Some points, each followed by its number:
  0   1   5   7   6   1   2 -15   7   0  -8 -13  10   8  16   2   4   8  -9   7   8   4 0
-33  -8 -15  17 -29 -18  10  26  -3  31   3 -16 -15 -11  23  21 -19 -42  32  -2  -1  12 1
-49 -55   6  19  22 -26  21 -16  24  15  31  11  19  -3  30  35 -14 -40  44  33  28  -2 2
  1  14  21 -41  13  44  -2  -3  15  -5   0  27  25 -26  12 -30   3  16 -22 -16   4   8 3
-17   8 -45  12   4  38   8  35   5  12   2 -17  42  10  -6   3  -3 -25   4  -9  18 -39 4
 15  -7   8  -3 -10  -7  12   5  -7 -18   0  20   0  -5  -4  -1 -15 -12  -6 -13  10   1 5
 13  27  20 -16  -8  75 -47  16  32  58  17  11  -5 -43  38   3  27 -27 -46 -53 -25  60 6
-17  13  32   1   8 -23  14   3 -12 -12 -33   0  28 -13  37  30  15  39  24 -20  29 -44 7
-11  16 -33 -28  38  76  28 -35   5 -21 -24  22 -23 -16  29 -35   6 -48 -33  -7  -9  22 8
 28   0 -14  14  12   5 -20  12  41  -3  -3 -30  11  -6   9 -16   2  -4 -33 -34 -30   0 9
 16  25   0  -6  -3  14  52  -4  -9 -36 -45 -34 -29 -33  29  18  31  14 -21 -27 -13   3 10
  0  -4  52   0 -16 -17  -5 -12  -9 -26  -2  34  16 -41 -12  -9   1   4  16  19  53   8 11
  0   6   8 -23  12  19   0 -11 -11 -14 -11  -5  -9  -3 -11 -12  -1  12   2  -6  -1   5 12
 31  49  53 -21 -36 -11 -23  13  -9 -44  -3  48 -14 -10 -43 -28  34   3  50  -7  14   3 13
-30   4 -10  -2 -63  -4  -6  61   1  40 -10 -11 -24 -25   8   7 -36 -62  40 -19  17   8 14
 13 -36   5 -30 -59 -17 -43  11   7 -16   3  48  32 -22   9 -81   5  13 -22 -79  20  -9 15
  9 -25 -21   8 -13  -1  10  -4  -6 -38 -27 -25  21   6  -7  17  25 -15 -58 -31 -14  32 16
 -2 -19  -7   1  -8  27  36  17  -3  24  -1  -8  -2   4  -5   3 -25 -38  -1   3   8  -2 17
-17   1  27 -12   9  22  -4   9  27   5 -34  -3 -14 -55   9  31   0   5  -5   0   4  21 18
  8  -6  -3 -11   2  -4   5   8   7 -10 -17  -4   5  -2   5   7  18  -2 -13 -25   6   1 19
-13 -29 -17  -3  -7  -5 -28  22  10 -25   9  33   5 -24 -10  -7  28 -34  10 -27  19  -4 20
 -9  10  30  17 -31  23  -1  52  21  44  13  -3 -35 -20  21 -14  -2 -20   5 -29 -29  12 21
-42   3  14 -25 -16  47 -36  13  26 -30   3  27 -11 -73   3   2 -16   1  21   3   4  18 22
-32 -30  10   1  19 -35   6  -5   2   0  27   6 -10 -11  24  31  -3 -21  22  44  36   2 23
  5  -3   5  -7 -34 -18   7  30  18  27 -29  -7  -6   9  16  18  51  23 -21 -27 -22  19 24
-25   4  62 -27   8  33  23  24 -33  -9  52  59 -32 -14 -20 -36 -15 -18  53  71  -3 -33 25
-30 -28 -41 -39 -19 -46 -25  77   9  25  11  -1  25 -30 -33 -52  23 -19  17  45  27 -33 26
 12 -15 -11  -7  -5  -2  16  -2   4   5   0   5   7  13  -9   6  14 -16 -21 -18 -12  21 27
 -6  23  -6 -11 -19   0   5  20   0  11 -20 -18  -5   0   3   4   4   9   0 -14  -3   7 28
-21  23  60 -37 -18  49  -1  -4  15 -28  -4  49 -50 -65  23  29  -6 -13 -22   0  54  53 29
 -8 -11 -19  -8   5 -11  15  -7  -5   9 -25  -3   6  10 -10  -8   4  10 -11   3  -5 -11 30
 -5 -42  11  20 -19 -10  -4  -8 -29  15   5 -21  23  -6  32  11  15 -45   8  10   6  10 31
New points follow, each followed by the numbers of its three nearest points above, looking only along the 2 directions in which the numbered points spread most, nearest first.
 26  18  12  -2 -67  -4  29  -5  14 -17 -46 -28  64 -25 -78  70  19 -32 -12  -1 -32   1 27 19 24
-67 -81 -88 -19 -51   2  -2  29   2  -2 -20 -52 -27 -29  18   3  16 -88  -2 -28  16 -22 4 31 1
  0  24  39  -6  -7   6 -10  15  -5 -25  10  18 -11 -10 -11 -25  -9 -12  12   2  10   0 11 22 13
 -8  18  31   0 -41 -13 -27  35 -27 -14 -11   4 -23 -20  -7 -20 -16  -9  21   1  28 -16 11 20 5
  9   2   8  -8  -9  14  14 -33  -6 -24  -4 -10  16 -10   3   2   1  -3   3 -16  13   5 21 12 5
 20  28 -23  -5 -28  16  44  -7  -9  -9 -54   8  53  -7 -16  16  23 -27 -22 -20  13  19 24 9 27
 -6 -32 -28  12  24  12  -2  18  10   3   9  -4  31  -3  -1 -22  -3 -23 -22   0 -13  -6 30 4 17
  8 -12  -3 -12 -11 -21  -5   2  -2  -3 -10   7  -9  -3  -5   9  10  -3  -6 -10   8  -6 0 7 5
-24  -1  -8   4  -9 -30 -46  34  15   2   3  -3   4 -23  27   5  -3  -4  30  11   6  11 14 7 20
 32  36  -6  -6 -30  66  20   0 -22 -53   0  -4  47 -22 -10 -69   9  -2  26 -17  27 -16 18 15 12
 -1  -6 -11   2  25   0   9  -6  -2   3  24  22  30   2  -4  -3  -3   6   3  10  13 -12 7 20 14
-24 -35 -24  -2   1  -5  -7  11  -7 -15   8   7  13 -11 -31  10 -15 -21  30  -5  45  13 14 23 1
  0   7 -10 -19  15  21   0 -20  -9 -19 -14  16 -14   5  -1  -1  17 -10 -23  -8   0  21 15 21 12
-27   1 -24 -13  24   1  39   4 -15  16 -44  12  11   6   9  12 -11   4  -3  12 -14  -4 30 17 0
 -8  35   9  10  14  -5   0   2  14  60 -22  -2 -16 -24   0  -6 -11  71   1 -37   5  45 15 21 10
 21  10  -9  -2 -12  10  15   6 -10  23 -19 -30  30   1   0   5 -25 -30 -42 -30  -5  -3 24 9 16
-10  42  -4 -53  39  54  11 -34 -25 -17   1  15  -8 -24  -4 -23  17  26   7   4  19  18 3 22 18
-34  16  -6 -37 -46   5  -3 -15 -44 -34  -5  11 -25 -36 -44  19 -34  16  81  39  14   9 11 25 13
 11 -32  -8 -71  -8 -21 -27  26 -15 -28  -5  -1  38 -23 -15 -12  64  26 -57 -77  18 -12 10 9 24
 -2  23  11   6  10  -2  -7  -1  13  19   1 -10   0 -16  -2   2   4  13  -2 -17   0  11 21 28 19
-46  -7 -20  -5 -76  -3   8  68  13  51   9 -23 -68  -9  11 -13 -53 -44  57   7  17  14 23 26 14
-32 -14 -20 -33 -13  -5 -24  26   3 -45   5  12   7 -27 -18  17   1  29  78   9  38  -9 23 11 14
-17  30  -5 -10   3  35  -9   8  13 -11 -43 -28   6 -62   2  18   5  31 -18  13 -16   2 15 18 21
 -9  -6 -21   2 -14   7  -6  20  -9 -17   1 -22  32  12   5  -3   8 -23 -13  -2   6 -10 30 4 17
 -5  31  21   3  -8 -13 -29  43  -3 -22  -9   0  -7 -22   5  -7  -5 -11   7  -1  45 -15 20 5 7
